Each row has a name. After each piece below comes the name of the row it's from, unless a question asks for something else. Each question is about the rows just above it. Places in a row count from 1.

J_433: [136 105  88 134]
J_180: [122 159 167 110]
J_874: [123 151 103 129]
J_786: [121 162 156 128]
J_486: [127 167  62 205]
J_136: [133 100 136 106]
J_635: [150 122 127 121]
J_65: [122 151 139 135]
J_311: [159 122 111 167]
J_139: [133 102 103 129]
Shift each entry of [159 167] by -1 times 1:
[158 166]
[133 102 103 129] is in which row?
J_139
[121 122 127 150] is which row reordered?
J_635

J_139: [ 94 146 115 107 115]
J_433: [ 94 108 146 115 115]
J_180: [160 147 106 147 131]
Count of [147] in J_180:
2
Where in the named rows is [106]?
J_180, 3
Count of [107] in J_139:
1
Put [115 107 115 146  94] back in order: which row is it?
J_139
Move every entry of [108] by +1 step of 1.
[109]

J_292: [154 104  69 111 176  55]
J_635: [137  55  98  98  79  76]
J_136: [108  76 119  93  78  78]
J_65: [132  94  63 187 153  58]
J_180: [117  56 124  88  85  55]
J_486: [109 167 107  86 159  74]
J_311: [120 190  57 150 162 139]
J_314: [131 114  57 198 163  78]
Shift each entry of [55 98 98] by -1 times 1:
[54 97 97]
Which row holds these entries in another order? [ 76  78  78  93 108 119]
J_136

J_874: [133  67  72 153 134 151 152  66 164 100 159  90 150  86 153 141  97 153
 149 191  93 140 120 127 168  88 115 143 224  87 132  89 195 198 187  68
  97  93 111 148  81  95  79 130 109 131  97 125 132  57  71  90  77  76
 145 159 108 103 137]
J_314: [ 95 125 132  57  71  90 139  81 150 121 192  89 133 132 177 111  88 146
 174 176 108 103 126 106 187  79  93 118 202  80 146  99 179 226 169  73
  94  98 131 128 134  97  91 133 107 166 131 119 104  31 103  89  44  86
 145 152 130  90 147]
J_65: [141  70  81 153 137 143 149  70 152  99 163  99 156  92 154 145 104 160
 141 185 103 144 117 133 163  84 111 137 219  80 119  92 192 207 183  67
 101 110 115 141  89 101  87 127 106 135 100 127 137  69  73  86  75  85
 142 159 117 102 141]
J_136: [144  70  69 168 146 131 156  72 168 111 173 100 152  95 172 142  93 167
 156 197 102 133 122 127 164  92 119 139 221  92 122  88 200 213 175  79
 102  90 117 137  87  98  91 127 103 130 107 121 127  60  72  75  60  77
 143 164 119  94 139]
Shift each entry of [120 127] by +1 times 1:
[121 128]
which: [ 97 125 132  57  71  90]
J_874

J_486: [128 149 136 126 130 144 124 128 132 130 138 131 103 117  94 126 145 126
 122 120 128 138  98 121 133 120 150]
J_292: [134 136 124 130 132 132 135 131 112 118 121 133 133 141  81 137 143 130
 133 125 130 135 138 140 135 143 172]
J_180: [134 118 133 126 132 148 125 120 108 121 114 131 134 112 148 139 119 144
 139 113 133 147 116 150 125 156 162]
J_314: [134 131 144 123 136 136 133 143 133 132 111 126 120 134 138 121 122 126
 125 130 126 116 133 115 135 135 131]
J_635: [117 109 123 138 126 135 115 138 123 120 124 126 143 138 138 121 128 123
 146 121 133 140 145 121 127 162 121]
J_311: [134 118 133 126 132 148 125 120 108 121 114 131 134 112 148 128 119 144
 139 113 133 147 116 117 127  89 132]
J_874: [129 143 120 126 117 126 121 131 141 167 141 125 124 133 153 131 126 124
 118 109 124 138 144 130 123 157 102]
J_433: [140 111 118 131 132 125 142 133 112 131 113 131 112 130 108 137 147 129
 123 114 131 132 107 132 124 136 104]
J_786: [130 117 130 122 134 138 129 137 123 103 111 127 130 145  53 133 121 136
 121 125 127 123 127 130 131 106 142]
Count of [138] in J_635:
4
Where do [124 138] appear?
J_874
Move every entry of [131 134] by +1 step of 1.
[132 135]

J_292: [105  91 109 124]
J_874: [116  30  32  77]
J_180: [112 111 135 141]
J_65: [132 119 126 144]
J_786: [131 134 142 166]
J_136: [135  95  78 121]
J_139: [ 91 124 106 109]
J_433: [133 106 107 132]
J_311: [108 119 127 141]
J_314: [131 134 134 151]
which: [131 134 134]
J_314
Put [166 131 134 142] back in order: which row is it?
J_786
Put [ 91 105 109 124] back in order: which row is it?
J_292
Move every entry of [91] by +1 step of 1.
[92]

J_874: [ 55  95 141  94 171 134 106 143 131 135]
J_180: [ 55  95 141  94 171 171 161  94 104 141]
J_433: [ 95  94 171  55 141 104 161  93  89  95]
which: [171 171 161  94 104]
J_180
Which row holds [ 95  94 171  55 141 104 161  93  89  95]?
J_433
[ 55  95 141  94 171 171 161  94 104 141] is in which row?
J_180
Count of [94] in J_180:
2
The row with [141  94 171 171 161  94 104] is
J_180

J_180: [125 103 167  67 118 134 114 141 120 166  89 115 107 132 104 115 110 123]
J_139: [125 103 167  67 118 138 114 141 120 166  89 115 107 132 104 115 110 123]
J_786: [125 166 120 167 114  89  67 115 118 115 103 132 108 134 110 123 141 104]
J_311: [125 103 167  67 118 138 114 141 120 166  89 115 107 132  71 120  96 125]
J_136: [136 169 139 119 123 124 122 104 155 129 111 115 116 133  71 120  96 125]
J_314: [132 128 162 125 130 128 135 155 105 112 135 112 135 117 138 152 128 124]
Shift each entry of [123 124] by +1 times 1:
[124 125]
Where do [133  71 120] appear?
J_136
Count of [66] in J_786:
0
Which row holds [138 114 141 120 166  89 115 107 132 104]?
J_139
Put [123 110 115 104 132 107 115  89 166 120 141 114 134 118  67 167 103 125] back in order: which row is it?
J_180

J_139: [122 153 155 131 122 119 128 153 123 109 125 128 125 119 130 162]
J_635: [127  97 130 127 131 134 161 139 106 170 138 130 152 130 176 108]
J_433: [127 141 134 110 114 141 109 125 151 152 107 155 106 133 100 139]
J_292: [120 139 173 100 115 133 107 155 125 116 108 133 107 121 123 184]
J_136: [124 127 135 135 126 128 139 138 120 134 126 137 119 116 153 142]
J_180: [122 177 143 160 126 103 137 153 124  84 140 123 137 114 131 160]
J_65: [124 138 141 131 122 127 128 140 126 124 127 138 127 123 139 154]
J_874: [124 112 144 117 123 139 129 138 119 142 125 141 128 126 158 154]
J_786: [119 153 119 128 153 131 155 109 125 122 123 125 128 122 162 129]
J_311: [122 169 151 114 108 135  80 132 158  99 102 158  88 123  88 199]
J_486: [124 143 153 133 126 115 149 158 112 127 131 117 139 121 140 132]
Shift each entry of [138 141 131 122] by +1 times 1:
[139 142 132 123]
Move every entry of [137 153 124] by -1 step of 1.
[136 152 123]
Which row holds [ 84 140 123 137]?
J_180
Which row holds these entries in another order? [162 155 125 122 109 130 153 125 128 123 153 122 119 131 128 119]
J_139
which: [123 125 128 122 162]
J_786

